Questions about the array below. Rows and columns are numbered from 1.
1) Give the top-left entry.
2) Give the entry just right of the largest entry.
3) Give the bottom-right entry.
4) Give the entry in row 1 and column 2.
5) Give the entry in row 2 and column 1.
6) Give the entry at row 2, column 3.
7) Give the entry in the top-right corner.
[[124 140 140 140 124 124 126 126 140 140 140 126 140 140]
 [126 146 146 146 127 127 131 131 146 146 146 131 146 146]
 [131 133 133 133 130 130 130 130 133 133 133 130 133 133]
 [147 120 120 120 146 146 145 146 120 120 120 145 120 120]
 [134 135 135 135 135 135 137 137 135 135 135 137 135 135]
 [128 138 138 138 128 128 129 129 138 138 138 129 138 138]
 [124 141 141 141 124 124 126 126 141 141 141 126 141 141]
 [144 114 114 114 143 143 139 138 114 114 114 138 114 114]
 [143 126 125 126 143 143 144 144 126 126 126 144 126 125]
 [125 132 132 132 124 124 122 122 132 132 132 122 132 132]
 [127 131 131 131 126 127 125 125 131 131 131 125 131 131]
 [119 149 150 149 120 120 124 124 149 149 149 124 149 149]
 [130 139 139 138 131 131 133 133 138 138 138 133 138 138]
 [127 143 143 143 128 128 132 132 143 143 143 132 143 143]
 [134 134 134 134 134 134 136 136 134 134 134 136 134 134]
 [127 138 138 138 127 127 128 128 138 138 138 128 138 138]]
1) 124
2) 149
3) 138
4) 140
5) 126
6) 146
7) 140

((115, 137, 120, 124, 111, 141), (142, 118, 137, 132, 146, 114), (117, 135, 120, 121, 117, 145), (141, 120, 134, 124, 151, 120), (131, 124, 124, 110, 145, 148), (139, 121, 136, 135, 139, 111), (128, 130, 134, 143, 117, 108), (141, 119, 137, 132, 145, 114), (130, 125, 123, 112, 142, 148))
The entry just right of the largest entry is 120
The entry just left of 110: 124
The entry just left of 146 is 132
Which number is the minimum? 108

array([[130, 127, 127, 126, 118, 152, 153, 152, 120, 120],
       [149, 149, 149, 148, 140, 132, 132, 132, 143, 142],
       [113, 110, 110, 109, 106, 149, 149, 149, 106, 106],
       [103, 103, 103, 103, 111, 128, 128, 128, 109, 109],
       [121, 118, 118, 117, 111, 153, 153, 152, 112, 112],
       [151, 151, 151, 150, 142, 131, 131, 131, 144, 144],
       [142, 145, 145, 146, 150, 106, 106, 107, 149, 149],
       [133, 130, 130, 129, 121, 150, 151, 150, 123, 123]])
Counting starts at 1.
The entry in the top-left corner is 130
The entry at row 1, column 3 is 127
The entry in row 1 and column 2 is 127
The entry in the bottom-left corner: 133
Find the entry at row 3, column 1.
113
Find the top-right entry.
120
The entry at row 3, column 2: 110
Find the bottom-right entry.
123
The entry at row 3, column 3 is 110
Find the entry directly below 146.
129
Find the entry at row 2, column 1.
149

[[127 123 128 139 130 118 119 135 131 129 130 125 135]
 [125 141 130 135 125 117 125 125 122 117 134 125 116]
 [125 136 125 132 142 124 142 127 130 115 138 122 129]
 [126 130 124 116 134 137 124 135 122 113 137 129 133]
 [136 150 144 122 130 137 130 133 127 129 124 122 132]
 [128 127 131 133 130 119 141 123 123 123 141 144 135]
 [135 119 116 114 134 135 127 136 126 121 137 126 128]
 [130 131 133 128 132 125 134 126 134 111 138 126 133]
 [137 138 120 136 115 119 135 118 126 117 138 126 127]
 [125 130 132 135 121 133 132 131 124 127 130 126 134]
 [131 133 138 124 140 123 141 137 129 111 118 137 132]
 [131 127 130 131 134 126 125 134 129 126 153 121 117]
 [123 129 140 131 140 131 134 130 135 115 125 140 133]
 [129 137 141 129 135 138 135 136 119 122 123 125 115]
 [128 132 124 123 128 131 140 124 129 118 135 135 122]
 [127 122 141 112 124 126 130 124 121 130 135 133 133]]
Counting starts at 1.
Which number is the top-left entry? 127
The bottom-left entry is 127
The entry in the top-right corner is 135
The entry at row 3, column 1 is 125
The entry directly above the largest entry: 118
The entry in row 1 and column 2: 123
Which number is the entry at row 2, column 1? 125
The bottom-right entry is 133
Which number is the entry just left of 150? 136
The entry at row 1, column 3 -> 128
Which number is the bottom entry of the column that holds the largest entry? 135
The entry at row 3, column 2 is 136
The entry in row 2 and column 2 -> 141
Which number is the entry in row 3 and column 3? 125
The entry directly below the largest entry -> 125
